Named moves, each a turn or a mirror, and the order they were made in; the first pair answered:
move k_19:
49  0  -23  2  -24  32  64  10  -65 => -42  -8  -38  -17  -22  32  -45  75  -11
-37  -10  28  -15  9  -17  14  -33  16 => -34  -10  28  -14  9  -18  17  -36  14
19  -13  -50  3  13  39  6  32  -1 => 22  -13  -49  3  14  39  12  29  -4
-1  7  -10  -6  -1  8  23  18  -19 => -14  6  -13  -9  -1  8  8  27  -11
move k_502:
7  11  -4  11  -6  9  58  -12  8 => 5  29  4  14  -24  -6  28  -32  21
36  17  -48  23  12  -27  48  31  -71 => 77  -33  12  17  -55  -28  17  -37  -23
-38  21  -16  2  7  -12  -42  22  14 => -10  -48  -4  -8  16  25  12  33  8
move k_983:
-8  -12  9  23  45  6  -3  28  33 => 0  -15  21  -30  -46  12  -1  18  24
-38  10  23  -7  10  21  -40  28  26 => -18  40  23  -17  -36  8  -36  2  12
0  -18  -10  -8  -56  20  -29  44  19 => 31  48  -24  32  -39  -13  -21  2  0
38  35  -59  -3  -52  9  7  21  -6 => 25  24  -69  36  28  11  4  39  7
Then:
(two moves a pair)
-20  -43  -3  14  5  9  -86  25  54 => -9  -75  1  10  12  27  -58  34  48 : k_502 k_502
-16  29  -32  14  47  -8  7  9  -1 => -7  -45  5  -2  15  15  -16  1  42 : k_502 k_19
-6  25  -24  -21  -5  -1  14  23  -14 => 34  19  -7  11  9  -8  21  -18  -3 : k_502 k_983
34  -59  -12  6  15  34  1  18  4 => 5  -5  -10  16  2  -3  -72  -2  32 : k_502 k_983
-17  -56  20  -12  36  14  -32  3  4 => 32  -11  26  6  28  -6  18  -52  -30 : k_502 k_19
-21  -39  7  4  20  15  -35  39  30 => 24  11  12  -19  -70  -4  -11  -13  -2 : k_983 k_19
68  38  -78  21  -12  12  25  34  -38 => 30  -15  -46  0  -57  17  -79  38  40 : k_502 k_19
-6  -32  4  -17  -6  13  4  10  -2 => 10  19  -11  -4  -10  -6  15  -7  -25 : k_983 k_502
-29  1  21  -6  35  -27  -18  -5  27 => -5  -20  19  -5  49  -10  33  -3  6 : k_502 k_19
39  -35  -43  -28  27  26  17  21  -33 => 38  2  -46  -47  -32  10  -9  6  -37 : k_19 k_983
-19  26  -20  -16  -33  -7  2  24  -3 => -8  14  -3  -18  -52  -8  -7  5  11 : k_502 k_502
-4  28  48  -24  -22  7  -33  -44  -21 => -14  30  38  15  46  2  -40  -34  -11 : k_19 k_983
8  26  -17  27  -15  15  -47  30  29 => 28  -19  -5  40  28  37  6  32  20 : k_19 k_983
36  -56  29  11  2  29  44  -11  23 => 51  -23  20  38  20  12  47  -31  15 : k_983 k_983
-6  71  -12  0  -19  -32  -83  9  24 => -29  22  -1  -31  -33  -8  -87  39  37 : k_983 k_983
0  9  30  5  19  -35  9  -19  -1 => -16  -24  30  -19  13  -13  21  12  -4 : k_502 k_983
2  14  -5  -17  -32  0  7  15  -35 => -9  -1  2  -23  -38  3  -13  21  -18 : k_502 k_19
2  9  -27  -45  -43  20  35  25  -42 => 25  53  -26  42  39  -19  8  -26  -18 : k_502 k_983
8  53  25  6  -27  -23  7  -31  -21 => -41  34  14  19  23  -17  -40  13  11 : k_19 k_983
-8  8  34  61  59  -40  -39  -57  50 => -34  -84  60  -6  13  6  -29  -13  64 : k_19 k_983
-41  -6  12  -31  -14  20  -23  37  6 => 18  -14  27  -22  -19  24  47  -5  -22 : k_502 k_19
-21  -47  3  -35  -33  11  -63  5  57 => 6  24  -70  -4  41  12  42  40  -39 : k_983 k_502
-35  -8  22  -1  34  -1  -3  8  2 => -7  -20  39  1  19  1  16  -20  2 : k_502 k_19
22  -103  40  -13  -14  48  -12  10  57 => -37  79  -11  15  -7  -35  -91  -1  37 : k_19 k_502
-48  52  -6  14  -23  -18  -69  4  12 => 13  7  -13  -26  -66  28  47  15  -50 : k_502 k_983
-2  -48  54  17  -7  3  -33  -46  46 => -49  58  -12  32  50  -25  -25  1  -7 : k_19 k_502
1  -59  30  17  7  6  -62  -30  64 => -55  -13  -12  -55  -51  12  -54  37  16 : k_502 k_983
-4  28  13  -3  42  -16  68  -21  -28 => -51  -27  19  -33  42  10  35  29  0 : k_983 k_19
-35  32  -47  -38  -33  6  -53  65  -4 => 29  7  -40  27  76  16  52  34  -36 : k_19 k_983
18  -2  5  -32  -32  16  36  33  -13 => -4  3  13  -36  -48  6  -15  31  14 : k_19 k_502
10  20  -27  51  50  18  -34  47  -13 => 17  32  -5  52  15  0  -75  10  13 : k_502 k_502
78  16  -28  43  5  19  47  -15  -33 => 34  6  15  38  -33  -6  -70  -43  47 : k_983 k_502
-25  51  16  2  36  -30  41  -7  -33 => -58  -26  41  -21  11  -6  -28  19  30 : k_502 k_19
-2  43  -15  4  14  -26  -11  20  -36 => 50  -17  12  4  1  -2  29  -7  -32 : k_502 k_983
-26  18  0  26  8  -26  -29  20  7 => 22  2  16  14  -19  -16  38  -11  -23 : k_983 k_19
10  5  -5  -13  -38  35  4  2  -22 => 4  13  -12  -12  -31  34  8  10  -27 : k_502 k_502
-8  12  -30  17  -71  5  -92  30  17 => 26  -57  -5  8  -82  35  -58  20  24 : k_502 k_502
1  17  45  18  -7  -7  33  -33  28 => -26  -6  42  21  21  3  14  -5  46 : k_983 k_19
-1  -14  33  -23  -1  -5  44  -3  -17 => -4  -14  28  -5  30  -6  43  1  -13 : k_983 k_983
22  47  -16  71  42  -8  16  -47  18 => -57  -34  -2  -9  -19  32  -48  28  62 : k_19 k_983
-46  -31  -30  -19  80  0  25  46  -11 => -66  36  -27  -11  51  -44  -46  14  11 : k_502 k_502
31  -39  11  8  3  5  -16  -4  40 => 20  -37  -10  7  33  16  12  27  17 : k_502 k_502
41  -4  -39  14  23  -4  45  4  -12 => -3  0  -40  -33  -44  -4  -20  30  12 : k_19 k_983
7  41  4  -8  -16  -11  -5  -13  -7 => 6  17  5  16  41  -1  13  -3  -4 : k_983 k_19
8  50  -73  8  -25  7  -3  37  -29 => 45  -67  -9  5  -42  38  -7  3  27 : k_983 k_502
41  -21  -16  16  6  15  54  1  -14 => 13  34  -42  22  22  -5  34  16  -25 : k_502 k_502
17  31  0  -20  -20  2  19  -14  -22 => -13  14  -10  8  48  6  -3  16  -1 : k_983 k_19
34  43  -48  22  -5  4  1  -11  -22 => 36  -37  -35  7  -1  43  16  18  -5 : k_19 k_502
-14  27  1  -37  -27  -16  1  4  -12 => -9  34  -7  5  37  -24  9  3  -10 : k_19 k_983
21  -39  9  -33  -66  33  -23  18  15 => -10  63  -28  -18  -45  -8  -41  23  -14 : k_19 k_502
-5  -5  5  6  -5  -15  -41  -17  27 => 4  31  -22  16  25  -20  10  -7  -16 : k_19 k_502
-12  54  1  51  51  -26  -21  -6  -2 => 29  -30  38  4  11  18  71  -12  -26 : k_983 k_19
-4  -10  -10  7  -6  -16  -21  -36  7 => -9  -25  -8  12  13  -10  -17  -27  10 : k_19 k_983
-42  -1  39  -25  26  -18  40  -14  -7 => -58  4  36  -36  9  -21  15  -5  2 : k_983 k_19
-29  53  -3  5  1  -26  -26  -2  -2 => -36  -9  7  11  54  2  3  23  6 : k_19 k_983
29  -16  -27  13  15  18  12  20  -4 => 12  20  -38  17  17  2  -10  22  -4 : k_502 k_502
43  -30  -10  -6  -36  5  43  -35  -18 => 17  -71  -9  2  13  22  37  -2  0 : k_983 k_983
6  -14  8  -2  -45  5  -35  2  8 => 12  -41  4  -6  -28  25  -2  19  -4 : k_502 k_502
14  -10  3  22  56  -4  37  2  -2 => -22  25  16  -21  -32  -27  -34  -10  20 : k_983 k_502
27  -16  89  60  40  -39  -36  -75  41 => 42  -73  78  53  76  2  36  -34  14 : k_502 k_502
-12  31  -8  35  57  -26  7  -7  0 => 17  -55  34  -11  -11  11  32  -17  13 : k_502 k_983
-23  -10  36  -20  3  2  51  -6  -5 => -13  27  35  -8  -8  -20  37  -32  -5 : k_983 k_502
-5  -36  -30  -13  3  24  -5  7  11 => 28  -15  -28  -8  -12  14  22  -24  -9 : k_19 k_983
-17  12  56  8  -1  -41  18  -51  7 => -66  26  17  5  40  -32  12  13  -7 : k_502 k_19
-57  7  8  -14  5  -5  -22  28  -3 => 7  19  33  0  -20  -17  25  -40  -22 : k_19 k_502
-11  1  4  20  26  -27  -35  9  20 => 3  -24  20  18  13  -19  -30  -4  29 : k_502 k_502
-48  -8  10  4  15  -5  23  -13  -34 => -46  -26  28  -2  -7  -5  -3  -28  -10 : k_502 k_19
-21  12  17  -37  -33  -8  -18  -19  11 => -6  -25  23  -41  -27  11  12  -13  7 : k_502 k_502
23  -16  33  -14  -22  -14  18  -24  -10 => -22  -8  17  10  29  -21  -35  7  17 : k_983 k_19
3  5  2  -18  -20  5  33  -2  -22 => -10  40  -12  -2  -12  -12  -3  -2  -14 : k_19 k_983
-36  15  -27  8  14  -22  -15  -10  -22 => -30  -51  -4  -16  -6  6  -3  -2  -7 : k_983 k_502
28  -56  -17  17  46  45  44  25  3 => 7  63  -21  -17  -68  -14  -33  -20  0 : k_983 k_502
28  30  12  50  33  -27  -14  -51  17 => -12  -70  14  -26  7  38  25  33  8 : k_502 k_983
-12  -54  13  -13  38  1  14  -1  39 => -30  -4  15  -28  -13  -28  -33  -20  46 : k_502 k_983
20  2  28  -50  6  20  75  14  -34 => -11  65  2  -42  18  -6  45  25  -43 : k_502 k_502
-63  33  35  -30  24  -39  45  -18  -23 => -69  18  39  -45  9  -31  44  -11  -20 : k_983 k_983
-13  -23  28  -3  -22  -11  33  -16  -33 => -38  16  18  1  -25  -32  -6  -14  -24 : k_502 k_19
-36  -5  -53  -5  -1  18  35  44  -12 => 28  19  -15  45  -20  -18  9  -57  17 : k_502 k_983
16  -27  41  13  1  14  10  -20  -7 => 20  -22  39  21  9  11  11  -24  -8 : k_983 k_983
-29  35  17  -42  23  -53  16  -23  -52 => -49  -7  27  -70  8  -32  11  3  -40 : k_983 k_983
37  5  -20  3  13  20  24  0  -11 => 24  11  1  -2  -20  4  -29  -24  22 : k_983 k_502
-1  -35  -40  11  -19  1  -44  34  37 => 57  -25  -37  23  -11  2  41  0  -8 : k_502 k_19
25  84  -22  4  -12  -23  -66  -13  15 => -3  -8  -13  22  88  17  -44  38  38 : k_19 k_983
-11  -29  51  -13  14  -14  -45  -28  19 => 11  -5  51  -13  -7  -23  -32  -51  5 : k_983 k_19
-22  31  -38  -2  -30  11  8  11  -16 => -12  30  -41  21  7  10  24  6  -20 : k_983 k_19
8  11  -8  24  14  -11  -40  16  2 => 11  -35  5  12  20  12  -10  29  1 : k_19 k_983
11  -25  18  -34  -40  18  -9  5  17 => 5  -20  5  21  52  11  -9  13  25 : k_983 k_983
40  -71  -32  -25  -24  43  -26  23  48 => 3  35  -63  -6  -17  -7  -81  17  42 : k_502 k_983
-37  15  8  -28  7  9  -11  5  17 => -6  40  9  -22  -8  -2  14  -26  -3 : k_983 k_19
18  -13  -35  53  -1  -7  -73  -22  28 => 32  -22  -61  56  45  16  5  10  -20 : k_502 k_19
9  -30  34  -45  26  -26  75  -36  -41 => -63  -55  30  -64  21  -19  -24  18  16 : k_19 k_502
-9  -4  5  -5  10  -13  21  13  -7 => -4  -17  20  -7  -7  -14  4  -1  10 : k_19 k_502
-38  8  24  -48  -33  -21  -3  -28  7 => -18  31  13  8  43  -34  18  -44  -1 : k_19 k_983
16  12  -7  -36  -80  -1  -27  1  19 => -20  -39  -12  4  34  17  -35  48  47 : k_983 k_983
-10  -20  5  -49  1  6  26  47  -23 => 21  -8  39  -44  -45  -17  2  -16  -1 : k_502 k_19
9  25  18  48  32  -24  -21  -39  18 => -31  -43  32  1  8  8  -39  8  41 : k_19 k_983
37  10  28  5  -85  -5  20  -23  13 => -10  20  1  71  39  -16  -31  15  47 : k_983 k_19
23  -43  22  -21  -28  24  36  -7  -1 => 28  39  1  2  -45  -15  -3  -36  -6 : k_19 k_983
14  31  -31  -33  -53  2  3  2  -47 => -3  52  -50  17  28  -13  -22  13  -33 : k_19 k_983
-24  47  -60  -6  -22  2  -29  22  -10 => 1  17  -23  -10  -62  1  -49  -22  21 : k_502 k_502
40  -24  14  5  -10  14  -17  -18  29 => 26  -14  8  10  -2  8  -38  -12  38 : k_983 k_19
-16  -6  -27  24  19  -3  -24  -4  19 => 4  -28  -15  -12  -38  11  -1  -11  8 : k_502 k_983
-19  4  -13  -21  -21  -4  6  20  -10 => 17  -21  1  -5  -13  4  31  -4  -9 : k_983 k_502
28  10  28  -48  -85  -1  39  -34  -42 => -57  -1  -19  -64  -34  21  1  71  -37 : k_19 k_502
-7  16  21  -21  -22  7  7  -30  1 => -2  5  15  10  33  11  22  -25  3 : k_983 k_502
-9  4  70  -39  -79  -42  -7  -68  38 => 12  -74  59  -50  -35  12  85  -20  6 : k_502 k_502
-35  -17  27  -39  -35  4  -8  -10  11 => 6  24  17  18  22  -17  29  -49  -12 : k_19 k_983
-14  6  -4  31  -7  13  -14  4  7 => -9  11  -3  24  -23  10  -13  -1  3 : k_983 k_983
1  24  -16  -14  -51  2  -30  4  -8 => 32  -34  -11  23  22  29  19  7  -6 : k_983 k_502
6  -23  -47  -6  -37  16  -49  53  21 => 55  35  -52  18  -50  -11  -19  1  -9 : k_983 k_19
-49  15  29  -43  8  -11  9  -9  2 => -24  -4  28  -35  24  2  48  -12  -14 : k_983 k_502
27  21  17  -26  -65  1  7  -35  27 => -31  40  -38  -10  36  11  26  48  -1 : k_502 k_983
-60  -24  -2  -50  4  26  9  56  -22 => -40  57  -15  -44  -46  -11  -12  13  -38 : k_983 k_19
-19  -8  38  -9  -14  5  -59  -23  40 => -39  21  -2  -53  -36  19  -11  30  -17 : k_502 k_983
7  -57  5  -6  -19  23  -9  19  14 => 51  -6  0  17  -27  0  20  -26  -13 : k_19 k_983
